A hidden rule labels the rows of this table. It goes by one to three of the table's principal directions, not those with the most spread.
array([ 0.1, -1.2, -0.7,  0.6,  0.4, -2.3,  0.3, -0.5,  0.3, -2.2,  0.1, -0.4, -0.5, -0.1,  1.6,  1.6, -0.1, -0.9,  0.1,  2.9, -0.8, -1.1,  2.1, -1.3,  1.9, -1.1,  1.2, -1.0]) f
array([-0.3,  1.0,  0.0, -0.8, -1.3,  0.1,  0.1,  0.4,  0.3, -0.6,  0.0,  0.3, -1.0,  0.7, -1.3, -1.0,  0.3, -0.5,  0.5,  1.0,  0.1,  0.9, -0.8,  0.8,  0.3,  0.5, -0.1,  0.6]) g
array([ 0.4, -1.2, -0.6,  0.4,  2.9, -1.3, -0.6,  0.1, -0.6, -0.6,  1.4,  0.1,  1.8, -0.5,  2.1,  2.1,  0.3, -0.4, -1.2,  0.9, -0.6, -0.3,  1.7, -1.6,  1.6, -1.5,  0.6, -1.4]) g
array([ 0.6, -1.1, -0.1,  0.2,  0.7, -0.1,  0.6,  0.8,  0.4, -0.9,  1.2, -0.3,  1.1, -0.6, -0.6,  0.6,  0.0,  0.4, -1.7,  0.5, -0.5, -0.3,  0.1, -1.3, -0.2,  0.1,  0.6, -0.5]) f
array([ 0.1,  1.6, -0.5, -0.2, -1.8,  1.5,  0.9,  1.6, -0.2,  0.4, -0.1, -1.2,  1.5,  0.7, -1.5, -1.7,  1.3,  0.1, -0.8, -0.2,  0.6,  0.2, -2.4,  0.4, -1.0,  0.7, -0.5,  0.6]) d
array([-0.5,  0.5,  0.9,  0.3,  0.4,  2.1,  0.3,  0.1,  0.4,  1.8, -1.7, -0.8, -0.5,  1.3, -0.9, -0.5,  0.4, -0.5,  0.4, -1.8,  0.5,  1.2, -0.7,  0.1, -0.4,  1.6, -0.3,  0.0]) e
array([ 0.3,  0.3,  0.2, -0.1,  0.2,  1.7,  0.4,  0.8,  0.4,  0.3, -0.3,  0.1, -0.1,  0.5, -1.0, -0.3,  0.2,  0.2, -0.7, -0.6, -0.1,  1.0, -0.6,  0.1, -1.0,  1.2, -0.1,  0.4]) e
array([ 0.7, -1.2,  0.7, -0.2, -1.2,  0.4,  1.3, -1.5,  0.6, -1.9, -0.8,  0.2, -1.6, -0.5,  0.6,  0.9, -0.5,  1.0, -0.7,  0.2, -0.8, -0.3,  1.1, -0.5, -0.4,  1.5, -0.1,  0.3]) e
array([ 0.1, -0.6,  1.2, -0.7, -1.7,  0.7,  0.7, -2.2,  0.5, -1.5, -1.5,  0.3, -3.2, -0.3,  0.2,  0.2, -0.8,  0.2,  0.0, -0.8, -0.6,  0.4,  1.2,  0.4, -0.6,  2.2, -0.2,  0.9]) f
array([-0.4, -0.6,  1.8, -0.7, -1.2,  1.0,  0.6, -0.6,  0.9, -0.6, -0.7, -0.4, -2.0,  0.0, -1.8, -0.6, -0.2,  0.2, -0.6, -1.5,  0.1,  1.0,  0.0,  0.1, -0.6,  2.6, -0.3,  0.6]) d
array([ 0.1, -1.1, -0.1,  0.4,  2.2, -0.4, -0.4, -0.2,  0.0,  0.9,  0.8,  0.3,  0.7, -0.4,  0.1,  1.0, -0.6, -0.4,  0.1, -0.2, -0.4,  0.2,  0.7, -1.1,  0.6, -0.9,  0.6, -1.0]) e
array([ 0.0, -0.5,  0.0, -0.1,  2.0, -0.1, -1.0, -1.4, -0.4, -0.7,  0.3,  1.4, -0.2, -0.6,  1.4,  1.0, -1.1,  0.2,  0.4, -0.8, -0.9,  0.2,  1.2,  0.1,  0.0, -0.7,  0.0, -0.4]) f
array([ 1.1,  0.2, -1.8, -0.2,  1.2, -0.9,  0.4,  2.3, -0.2, -0.3,  3.1,  1.2,  2.1, -0.3, -0.9,  0.7,  0.6, -0.3, -1.0,  3.0, -0.9,  0.8, -0.4, -1.1,  0.9, -2.0,  0.9, -0.5]) e
array([-0.6,  1.6, -0.8, -0.1, -0.9,  0.0, -0.3,  0.4,  0.1,  0.5, -1.1, -0.2, -1.3,  1.2, -0.9, -1.0,  0.3, -1.8,  1.7,  1.3,  0.3,  0.6, -0.6,  1.0,  0.4, -0.2,  0.5,  0.4]) e
array([ 0.3,  0.1, -0.6,  0.5,  1.9,  1.8,  0.3,  2.6, -0.5,  3.1,  0.9, -1.3,  3.0,  0.0, -1.5, -0.4,  1.3, -0.7, -0.3, -0.8,  0.2,  1.1, -1.5, -0.7, -0.5, -0.2,  0.2, -0.6]) e
array([ 0.1,  1.1, -1.0,  0.9, -0.1, -0.1, -0.5,  1.2, -0.7,  1.4,  0.5,  0.3,  2.3, -0.2,  1.0, -0.7,  0.1,  1.2,  0.9, -0.4,  0.5, -1.3, -1.2,  1.1, -1.0, -1.9, -0.7,  0.4]) g
array([ 0.4,  0.0, -1.0,  0.0,  0.5,  0.7,  1.0,  0.8, -0.8,  2.0,  0.3, -1.8,  1.5,  0.5, -0.8,  0.4,  1.7, -2.1, -0.7,  0.8,  0.1,  1.0, -0.7, -1.7,  1.2,  0.0,  0.7, -1.0]) f
array([-0.1,  0.0,  0.5,  0.4,  0.7,  1.0, -0.8, -1.5,  0.0,  0.7, -1.2,  0.8, -0.7, -0.2,  1.0,  0.0, -1.3,  1.0,  0.4, -2.3,  0.2, -0.5,  0.3,  0.7, -1.5,  0.3, -0.5,  0.3]) e
array([ 0.4,  1.7, -0.9, -0.8, -0.2,  2.3, -0.2,  2.1, -0.6,  1.9,  0.3, -0.7,  1.9,  0.3, -2.1, -2.0,  1.2, -0.1, -0.7, -0.6,  1.1,  0.9, -2.8,  1.0, -1.6,  0.4, -0.5,  0.7]) f
array([ 0.0,  0.0,  0.7, -1.0, -0.4,  1.0, -0.1, -1.3, -0.3, -0.6,  0.0,  0.9, -1.4, -0.5, -0.8, -0.2, -0.6,  0.1, -0.2, -1.7, -0.4,  1.0, -0.1,  0.8, -1.0,  1.2, -0.4,  0.5]) g
array([ 1.1, -0.4, -1.4, -0.2,  1.6, -0.3, -0.1,  0.5, -0.5, -1.4,  2.0,  1.4,  1.4, -1.1,  1.0,  1.2, -0.2,  0.6, -1.1,  1.5, -1.3, -0.1,  0.7, -0.5, -0.2, -1.4,  0.5, -0.2]) f
array([-0.3, -1.5,  2.0, -0.6, -1.8, -0.4,  0.3, -1.6,  0.3, -1.3, -0.6, -0.4, -1.9, -1.5,  0.0, -0.2, -0.8,  1.1,  0.0, -2.0, -0.1, -0.7,  0.9,  0.8, -1.0,  1.9, -0.7,  0.8]) d
array([-0.3,  0.2,  0.3,  0.0, -2.3, -0.5,  0.9,  0.3,  0.3,  0.4, -0.5, -0.8, -0.8,  0.4, -1.0, -0.8,  0.5, -0.4,  1.3,  0.9,  0.3,  0.0, -0.7,  0.4,  0.6,  0.4, -0.1,  0.3]) f
array([ 0.4, -1.1,  0.9,  0.0, -0.2,  0.3,  0.4, -1.2,  0.5, -0.5, -0.1,  0.9, -1.3, -0.8,  0.2,  0.6, -1.0,  1.0, -0.2, -1.0, -0.6, -0.1,  0.9, -0.1, -0.8,  0.9, -0.2,  0.3]) f
array([ 1.2, -2.5, -0.1,  1.0,  1.4, -0.8,  1.4,  1.1,  1.3, -0.6,  2.0,  0.0,  1.2, -1.3, -0.2,  1.6, -0.5,  1.0, -1.7,  1.7, -1.4, -0.6,  1.5, -2.6,  0.3, -0.3,  1.4, -0.8]) e
array([-1.3, -0.3,  1.0,  1.9, -1.3, -1.7,  0.2, -1.3,  0.3,  1.8, -2.6, -1.8, -0.9,  0.6,  2.8,  0.1, -0.2, -0.1,  2.8, -0.5,  0.7, -2.1,  1.5, -0.1,  1.4, -0.5, -0.3, -0.2]) d
array([ 0.0, -1.1,  0.4,  0.9, -1.0, -0.2,  1.3,  0.7,  0.4,  1.7, -0.4, -1.9,  0.0, -0.7, -0.9, -0.3,  0.2, -0.6,  0.8, -0.1, -0.1, -0.5,  0.2, -0.7, -0.1,  0.6,  0.6, -0.1]) f
array([ 0.5, -0.1, -0.9, -0.5,  0.3, -1.0, -0.8,  0.1, -0.3, -0.8,  1.4,  1.1,  0.8, -1.1,  0.2, -0.1, -0.6,  0.8, -0.1,  1.0,  0.0, -0.8, -0.2,  0.5, -0.3, -1.5,  0.1,  0.1]) d
array([ 0.7,  0.6, -2.0,  1.2,  0.6,  0.0,  0.2,  1.7, -0.9,  2.7,  0.7, -1.2,  3.2, -0.3,  0.7, -0.2,  0.8, -0.3, -0.1,  0.8,  0.5, -1.2, -1.0, -0.7, -0.3, -2.1,  0.5, -0.5]) e
array([ 0.6, -0.4, -0.9,  0.5,  1.5, -1.3, -0.1, -1.3,  0.2, -2.2,  0.0,  1.2, -0.4,  0.8,  2.8,  2.4, -0.4,  0.1, -0.9,  2.4, -0.8, -0.5,  2.1, -1.6,  1.9, -1.3,  0.6, -0.9]) e
array([ 0.1,  0.7, -0.1, -0.7,  0.1,  1.4,  0.3,  0.5, -0.2,  0.4, -0.2, -0.6,  0.6,  1.1, -1.2, -0.5,  1.2, -0.6, -0.9,  0.2,  0.7,  1.3, -1.3, -0.3,  0.5,  0.9, -0.2, -0.2]) g
array([ 0.8, -0.6, -1.5,  1.2,  4.2, -0.3, -0.3,  0.6, -0.5, -0.1,  1.3,  0.7,  1.5,  0.0,  2.2,  2.9,  0.1, -1.2, -1.9,  0.7, -1.5,  0.4,  2.3, -2.4,  0.8, -1.6,  1.4, -1.4]) e
array([-0.6,  0.2, -0.3,  0.0, -0.4, -1.7, -0.8, -0.8, -0.3, -0.3, -0.6, -0.3, -0.6,  0.4,  0.7, -0.1,  0.0, -0.7,  1.1,  1.1,  0.8, -0.9,  0.3,  0.4,  1.3, -1.0,  0.1, -0.4]) f
array([-0.7,  1.0,  0.3, -0.7, -1.2,  0.0, -0.9,  0.6, -0.4,  0.2, -0.3, -0.2, -0.5, -0.2, -0.8, -1.6,  0.3, -0.3,  0.9, -0.7,  0.7,  0.1, -0.8,  2.0, -0.8,  0.3, -0.6,  1.0]) d
array([-0.4,  1.3, -0.5, -0.1, -1.2,  0.4,  0.3,  0.5, -0.2,  1.2, -1.1, -1.2,  0.4,  1.6, -0.5, -1.0,  1.3, -0.9,  1.0,  1.2,  1.1,  0.4, -1.5,  0.2,  1.1, -0.1, -0.3, -0.1]) d
array([-1.0, -1.3,  2.7, -0.4, -2.2,  0.0, -0.1, -1.3,  1.3,  0.9, -1.6, -0.7, -2.6, -0.8, -2.0, -1.8, -1.3,  1.1,  1.7, -2.2,  1.2, -0.5, -0.4,  1.3, -0.9,  2.2, -0.7,  0.8]) f
array([-1.0,  1.0,  1.3, -0.8, -2.1,  0.7,  0.5,  1.0,  0.6,  1.6, -0.4, -1.3, -0.5,  1.1, -3.5, -2.3,  0.9, -0.6,  0.3, -0.9,  1.5,  1.3, -2.3,  0.4,  0.2,  1.7, -0.5,  0.4]) e
array([ 0.5,  0.8, -0.9,  0.9, -0.5,  0.7,  1.4,  1.0,  0.7,  0.8, -1.1, -1.1,  0.3,  2.0, -0.1,  0.2,  1.2, -0.8, -0.5,  2.3,  0.3,  0.3, -0.5, -1.5,  1.2,  0.2,  0.7, -0.4]) e
array([ 0.2, -1.2,  0.4, -0.7, -0.4, -1.0,  0.5,  0.5,  0.4, -2.2,  1.8,  0.2,  0.0, -1.0, -1.4,  0.3, -0.1,  0.3, -1.6,  0.7, -0.6,  0.1,  0.2, -0.6,  0.1,  0.5,  0.4, -0.2]) g
array([-0.6,  1.2,  1.1, -1.1, -1.4,  0.9, -0.6, -1.1,  0.0, -0.9, -1.6,  0.4, -1.8,  1.2,  0.1, -0.8,  0.3,  0.5, -0.3, -1.1,  1.1,  0.6, -0.5,  1.4, -0.2,  1.7, -1.3,  0.9]) g
array([ 0.3, -0.4,  0.6,  0.6,  0.7,  1.1,  0.7,  0.6,  1.4, -1.2,  0.4,  0.5,  0.0, -0.3, -0.7, -0.1, -1.1,  1.3, -1.6, -0.9, -1.1,  0.0,  0.5, -1.0, -1.6,  1.1,  0.6,  0.5]) f
array([ 0.3,  2.1, -1.8, -1.1,  0.6,  1.1, -0.3,  2.6, -1.0,  1.3,  1.9, -0.1,  2.4,  1.0, -3.0, -1.3,  1.8, -1.7, -1.2,  1.2,  0.8,  2.0, -3.0,  0.1,  0.1, -0.8,  0.3, -0.3]) e
array([-0.2,  2.1, -1.7,  0.6, -0.2,  0.2, -0.3,  0.7, -1.1,  1.5, -0.9, -0.8,  1.1,  1.2,  1.2, -0.5,  1.1, -1.2,  0.6,  0.7,  0.7, -0.4, -0.8,  0.4,  0.3, -1.3,  0.0,  0.1]) g
array([ 0.8,  0.7, -2.3,  0.3,  2.6,  0.4, -0.2,  3.5, -0.9,  2.7,  3.0, -0.4,  4.6, -0.2, -1.5, -0.3,  1.3, -0.8, -1.0,  1.4,  0.1,  0.8, -1.9, -1.2,  0.2, -2.4,  0.9, -1.0]) g
array([-0.2,  0.6,  0.8, -0.9, -0.3,  1.3,  0.0, -0.1,  0.2, -0.8, -0.2,  0.9, -1.9,  0.4, -1.6, -0.3, -0.2, -0.6, -0.4, -1.3, -0.5,  1.8, -0.1,  0.9, -0.9,  1.7, -0.2,  0.7]) f
array([-0.6, -1.0,  1.2,  0.2, -0.3, -1.2, -0.5, -0.2,  0.6, -0.6, -0.3, -0.1, -1.1, -0.7,  0.6, -0.1, -0.6,  0.7,  0.7, -0.3,  0.1, -0.8,  1.3,  0.6,  0.2,  0.3, -0.1,  0.4]) d
array([-0.2, -1.3,  1.7,  0.4,  0.3,  0.1,  0.4, -1.5,  0.8, -2.5, -0.2,  0.8, -0.9, -0.5,  1.1,  1.1, -1.3,  1.6, -0.8, -2.0, -1.4, -0.4,  1.5, -0.5, -0.7,  1.2, -0.4,  0.0]) e
array([ 0.7, -0.6, -0.2,  0.0,  0.4,  0.0,  0.5,  1.7, -0.1, -0.1,  2.1, -0.4,  2.4, -1.5, -0.4, -0.2,  0.3,  1.1, -1.8, -0.3, -0.4, -0.5, -0.4, -0.7, -1.0, -0.2,  0.1,  0.2]) f
array([-0.7, -0.1,  1.7, -0.1, -0.6,  1.8, -0.1, -1.8,  0.6,  0.3, -2.5,  0.1, -3.0,  0.4, -0.4, -0.5, -1.0, -0.1,  1.2, -2.7,  0.0,  0.8,  0.5,  1.1, -1.3,  2.4, -0.5,  0.8]) e
array([-0.2,  0.5,  0.1,  0.1, -1.4, -0.1,  1.1, -0.2,  0.4,  0.5, -1.5, -1.2, -0.2,  2.0,  0.3, -0.1,  1.3, -0.5,  1.0,  2.2,  0.8,  0.3, -0.6, -0.8,  2.4,  0.2, -0.2, -0.4]) g
array([-1.6, -1.9,  2.0, -0.2, -1.2, -3.6, -2.0, -4.5,  0.5, -1.9, -2.2,  0.3, -3.9, -1.4,  2.8,  0.2, -2.6,  0.9,  2.8, -0.7,  0.8, -2.8,  2.9,  1.4,  1.1, -0.4, -0.4,  0.0]) g
array([ 0.0, -0.4,  0.1,  0.8,  0.3, -0.1,  1.1,  1.9,  1.3,  1.4,  0.9, -1.0,  1.2,  0.0, -1.4, -0.6,  0.1,  0.0,  0.3,  1.3, -0.5,  0.2, -0.2, -1.6,  0.6, -0.2,  1.1, -0.2]) f
array([ 0.3, -0.5,  0.1,  1.2,  0.3,  0.8,  1.0,  0.9,  0.7,  0.6, -0.9, -1.0,  0.2,  0.2,  0.5,  0.3,  0.2,  0.1, -0.1,  0.1, -0.5, -0.3,  0.7, -0.7, -0.5,  0.7,  0.4,  0.2]) d
array([ 0.0, -1.4, -0.1,  1.0,  0.9, -1.6,  0.1, -0.9, -0.3,  0.8,  0.2, -0.5,  0.4, -1.0,  1.9,  1.4, -0.5, -0.2,  0.9,  0.1, -0.6, -1.2,  1.8, -1.1,  1.0, -1.3,  0.6, -0.9]) d
array([-0.6,  0.8, -0.6,  1.1,  0.1, -1.1,  0.1,  1.0,  0.2,  2.4,  0.0, -1.0,  1.7,  1.0,  0.3, -0.6,  0.5, -0.3,  1.6,  1.3,  0.7, -0.6, -0.7, -0.8,  1.7, -1.8,  0.3, -0.6]) f
array([-0.4,  0.2, -0.3,  0.9,  1.2, -1.1, -0.8,  0.7, -0.1,  0.3, -0.1,  0.0,  0.9,  0.6,  1.6,  0.5,  0.2, -0.1,  1.0,  0.8,  0.3, -0.6,  0.6,  0.1,  1.1, -1.5,  0.0, -0.4]) f
array([-0.2, -0.9, -0.3,  0.6, -1.2, -2.6,  0.1, -2.4,  0.6, -3.3, -2.0, -0.5, -1.9,  0.5,  3.3,  1.2, -0.5,  0.2,  0.8,  3.2,  0.0, -2.5,  2.4, -0.6,  2.2, -0.8,  0.5, -0.5]) g
array([ 0.7, -0.1, -0.5,  0.4,  0.2,  0.8,  1.0, -0.3,  0.2, -0.4, -0.6,  0.1,  0.3,  0.8,  1.0,  1.0,  0.4,  0.3, -0.3,  1.0, -0.5,  0.1,  0.2, -0.9,  0.5,  0.1,  0.0, -0.3]) e
array([-0.8,  1.6, -0.5, -0.1, -0.8, -0.7, -0.9,  0.3, -0.4,  0.5, -0.5, -0.2, -0.2,  0.6,  0.2, -1.2,  0.3, -0.7,  1.2,  0.4,  0.7, -0.3, -0.5,  1.2,  0.2, -0.9, -0.1,  0.5]) f
array([ 0.9,  0.2, -2.2, -0.5,  2.1, -1.2, -0.2,  2.5, -0.1, -0.2,  3.3,  0.9,  2.4,  0.1, -1.5,  0.5,  0.8, -1.0, -1.1,  4.0, -0.5,  1.1, -0.7, -1.4,  1.8, -2.4,  1.4, -1.1]) d
array([ 0.6,  0.2, -0.8,  0.5, -0.2,  0.1,  1.3,  1.2,  0.8, -0.9,  0.3, -0.2,  0.5,  0.9, -0.5,  0.4,  0.6, -0.1, -1.0,  2.3, -0.6,  0.2, -0.2, -1.3,  0.6,  0.0,  0.8, -0.2]) e
array([ 0.0,  1.1, -0.3, -0.6, -0.4,  1.3,  0.5,  1.9,  0.3,  0.9,  0.1, -1.1,  0.8,  1.6, -2.6, -1.2,  1.7, -0.9, -1.3,  0.9,  1.2,  1.5, -2.1, -0.4,  0.5,  1.0,  0.1, -0.1]) e
array([ 0.6, -1.4, -0.1,  0.4, -0.5, -0.1,  1.2, -0.2,  0.2,  1.2,  0.1, -1.2,  0.2, -0.8, -0.5,  0.3,  0.0, -0.2,  0.0,  0.4, -0.1, -0.5,  0.2, -1.3,  0.1,  0.2,  0.7, -0.5]) e
Which label does each new row get?
array([ 0.1, -0.9,  0.6, -0.4, -0.7, -0.6,  0.2, -0.9,  0.6, -1.0,  0.3,  0.3, -0.8, -1.2, -0.1, -0.3, -1.1,  1.0,  0.4,  0.2, -0.6, -0.6,  0.7,  0.0, -0.3,  0.3,  0.2,  0.4]) ~ f
array([ 0.5, -1.5, -0.3,  1.0,  0.8, -0.1,  0.7, -0.5, -0.1,  0.9, -0.9, -1.8,  0.1, -0.9,  1.5,  1.1,  0.1, -0.8, -0.1,  0.3, -0.4, -1.0,  1.6, -1.4,  0.1,  0.1,  0.9, -0.6]) ~ f
array([ 0.5, -0.4, -0.7,  0.5,  1.9,  0.2, -0.1,  0.9, -0.4, -0.1,  1.6,  0.4,  2.4, -1.0,  0.9,  0.6, -0.2,  0.8, -0.6, -0.3, -1.0, -0.3,  0.3, -0.5, -0.7, -1.2,  0.2, -0.2]) ~ f
array([ 0.3, -1.5,  1.3, -0.6,  1.5,  1.1, -0.7, -0.9,  0.1, -0.1,  0.6,  1.1, -0.4, -1.9, -0.2,  0.2, -1.4,  1.5, -0.7, -2.9, -0.6,  0.4,  0.7,  0.5, -2.0,  1.1, -0.5,  0.4]) ~ f
array([-0.2, -0.1,  0.4,  0.1,  0.1, -0.5,  0.3, -0.5,  0.3, -1.6, -0.1,  0.3, -0.3,  0.6,  1.0,  0.8,  0.1,  0.2, -0.5,  0.5, -0.6,  0.1,  0.8, -0.7,  1.0,  0.2, -0.1, -0.2]) ~ g
array([ 1.0,  0.0,  0.3, -1.0, -2.2,  1.8,  1.6, -0.1,  0.4,  0.1, -0.1, -0.2, -0.7, -0.1, -2.1, -0.8,  0.3,  0.8, -1.1,  0.0,  0.2,  0.7, -1.5, -0.1, -1.1,  1.9, -0.4,  0.7]) ~ d
array([-0.4,  0.0, -0.2, -0.1,  2.0,  0.2, -1.0,  0.9, -0.6,  1.6,  1.3, -0.1,  1.9, -0.5, -1.1, -0.5, -0.1, -0.6,  0.2, -1.3,  0.1,  0.7, -0.8,  0.0, -0.2, -0.9,  0.2, -0.6]) ~ g
array([ 0.9, -2.1, -0.6,  0.1, -0.1, -2.7,  0.3, -0.8,  0.7, -3.8,  1.5,  1.0, -0.8, -2.0,  1.3,  1.6, -1.3,  1.0, -1.0,  2.7, -1.4, -1.9,  2.4, -0.9,  0.3, -1.1,  1.1, -0.2]) ~ f
array([-0.2,  1.3, -0.2, -0.8, -1.4,  0.1,  0.2,  1.7,  0.2, -0.4,  1.0, -0.1,  0.1,  0.4, -2.4, -1.5,  0.7, -0.5, -0.4,  0.7,  0.2,  0.9, -1.6,  0.7, -0.3,  0.4,  0.0,  0.7]) ~ e
array([-0.9,  2.3, -1.2, -0.1, -1.3, -0.2, -0.7,  0.6, -1.2,  2.2, -1.3, -1.7,  0.6,  1.4, -0.1, -1.6,  1.5, -2.0,  1.5,  0.7,  1.7, -0.1, -1.7,  1.1,  0.9, -1.0, -0.2,  0.0]) ~ g
array([-0.6,  1.8, -0.1, -1.7, -0.7,  0.6, -1.3,  1.5, -0.7, -0.3,  0.9,  0.5,  0.1,  0.2, -2.4, -2.0,  0.8, -0.6,  0.1, -0.3,  0.8,  1.4, -2.1,  2.3, -0.8,  0.3, -0.7,  0.9]) ~ e
array([ 0.1,  1.3, -1.8,  0.7,  0.9,  0.4, -0.7,  1.5, -1.5,  3.1,  0.5, -1.3,  3.4, -0.1,  0.7, -0.8,  1.1, -0.7,  0.4, -0.3,  0.9, -0.7, -1.5,  0.2, -0.4, -2.0, -0.1, -0.3]) ~ f
array([-0.8,  1.1, -0.3, -0.3,  0.2, -0.3, -1.3,  0.4, -0.8,  2.0,  0.1, -0.1,  0.8,  0.2, -0.4, -1.2,  0.3, -0.7,  1.8, -0.5,  1.0,  0.2, -1.2,  1.3,  0.3, -1.2, -0.5,  0.0]) ~ d
array([ 0.4, -0.4,  0.3,  0.2, -0.1, -0.7,  0.0, -1.3,  0.4, -1.5,  0.1,  1.2, -0.8, -0.3,  1.5,  0.9, -1.0,  1.4, -0.9, -0.1, -0.4, -0.9,  1.2, -0.4, -0.2, -0.1, -0.1,  0.1]) ~ e
array([ 0.7, -1.0, -0.5,  0.8, -0.1, -0.9,  0.7, -1.1,  0.0, -0.4, -0.3, -0.1,  0.2, -0.3,  2.3,  1.4, -0.3,  0.8, -0.1,  1.3, -0.3, -1.5,  1.2, -1.2,  0.8, -0.9,  0.2, -0.5]) ~ e
array([-0.5,  1.9, -0.5, -1.4, -0.9,  0.7, -0.3,  0.3, -0.7,  0.1,  0.0,  0.1, -0.3,  1.4, -1.7, -1.1,  1.2, -1.5,  0.1,  0.5,  0.7,  1.7, -1.8,  0.9,  0.7,  0.3, -0.4,  0.1]) ~ d
array([ 0.5,  0.0,  0.7, -1.4, -2.1,  0.7,  0.5, -0.6,  0.3, -0.7,  0.3,  0.3, -0.8, -0.5, -1.7, -1.1, -0.1,  1.3, -1.2, -0.4,  0.6,  0.2, -1.2,  0.5, -1.0,  1.5, -0.7,  0.8]) ~ g
array([-0.1, -0.4,  0.8,  0.2,  0.7,  1.4,  0.1,  0.0,  0.2,  1.1, -0.8, -1.2,  0.6, -0.1,  0.0, -0.4,  0.2,  0.5, -0.7, -1.8,  0.4,  0.0, -0.1, -0.4, -0.8,  1.2, -0.3,  0.0]) ~ f
array([ 0.3,  0.8, -0.7, -0.5, -0.1,  1.1,  0.0,  2.1, -0.2,  0.9,  1.0, -0.2,  1.4, -0.2, -1.9, -1.3,  0.7, -0.1, -0.2,  0.2,  0.2,  0.7, -1.8,  0.7, -1.1,  0.0,  0.0,  0.5]) ~ d
array([ 0.2, -0.7,  0.6, -0.3,  1.8,  1.0, -0.3,  0.1,  0.2, -0.2,  0.6,  0.3,  0.4, -0.4, -0.6,  0.4, -0.3,  0.3, -1.3, -1.3, -0.3,  0.8,  0.2, -0.6, -0.6,  0.7,  0.1, -0.3]) ~ g
array([-0.3,  1.1,  0.1, -0.2, -1.0,  1.2,  0.1,  0.7, -0.5,  1.9, -0.7, -0.6,  0.5,  0.7, -0.6, -1.1,  0.9, -0.2,  1.0, -0.9,  0.8,  0.6, -1.6,  1.1, -0.4,  0.4, -0.9,  0.5]) ~ e
array([-0.3, -1.9,  2.3, -0.3, -0.8, -0.6,  0.3, -3.0,  1.2, -3.3, -1.2,  1.2, -4.2, -1.2,  1.1,  1.2, -2.2,  1.0,  0.1, -1.5, -1.5, -0.4,  3.0,  0.2, -0.7,  2.1,  0.0,  0.7]) ~ g
array([-0.2,  0.7, -0.2, -0.1, -0.1,  0.2, -0.2, -0.7, -0.3,  0.4, -0.1,  0.6, -0.6,  0.0,  0.1, -0.1, -0.4, -0.4,  0.6, -0.5, -0.4,  0.4,  0.0,  0.4, -0.3, -0.2,  0.0,  0.2]) ~ g
array([ 0.2,  0.0,  0.8,  0.0,  0.7,  1.5, -0.3, -0.8,  0.6,  0.9, -1.0,  1.2, -1.6,  0.2,  0.1,  0.1, -1.0,  0.8,  0.2, -1.5,  0.1,  0.7,  0.5,  0.5, -1.1,  1.0, -0.3,  0.6]) ~ d
array([ 0.0,  0.0, -0.6,  0.0,  1.9,  0.1, -0.7,  0.3, -0.3, -0.2,  0.5,  0.2,  0.8, -0.2,  0.3,  0.3, -0.2, -0.5, -0.4,  0.1, -0.4,  0.3,  0.4, -0.4,  0.0, -0.6,  0.5, -0.4]) ~ f
array([-0.1, -0.7,  1.5, -0.4, -1.5,  0.4,  0.9, -0.8,  1.1, -1.5, -0.8,  0.2, -2.1,  0.3, -1.0, -0.1, -0.5,  0.6,  0.1, -0.2, -0.4,  0.5,  0.2,  0.1, -0.1,  2.0, -0.3,  0.4]) ~ f
array([-0.1,  0.1, -0.7,  0.7,  1.9,  0.0, -0.2,  1.0,  0.0,  1.5,  0.2, -0.6,  1.5,  0.8, -0.1,  0.4,  0.6, -1.0,  0.2,  0.8,  0.2,  0.5, -0.1, -1.1,  1.2, -1.0,  0.7, -1.0]) ~ e
array([ 0.1, -0.6,  0.1, -0.4,  0.5,  0.3, -0.2,  0.8, -0.4,  0.2,  0.9, -0.4,  0.9, -1.2, -0.8, -0.4,  0.2, -0.1,  0.1, -0.6, -0.3,  0.3, -0.3,  0.4, -0.7,  0.2,  0.0,  0.1]) ~ g
array([ 1.5, -1.2, -1.6,  1.7,  3.4, -0.1,  0.7,  0.5,  0.3, -1.1,  1.3,  1.4,  1.2, -0.6,  2.5,  3.1, -0.8,  0.2, -1.4,  1.5, -2.5, -0.4,  2.6, -2.3,  0.0, -1.6,  1.5, -0.9]) ~ f
array([ 0.3, -1.5,  1.5,  0.5,  2.1,  1.7, -0.1, -1.4,  0.2,  0.4, -0.8,  0.6, -0.4, -0.7,  1.4,  1.3, -1.1,  1.2, -0.4, -3.0, -0.8,  0.3,  1.5, -0.5, -1.1,  1.3, -0.5, -0.1]) ~ g
array([-0.4,  0.2,  0.8, -1.2,  0.2,  1.1, -0.6, -0.7, -0.4,  0.2, -0.1,  0.0, -0.4,  0.1, -1.3, -0.6,  0.1, -0.4, -0.4, -1.7,  0.5,  1.2, -0.9,  0.5, -0.3,  1.2, -0.6,  0.0]) ~ g
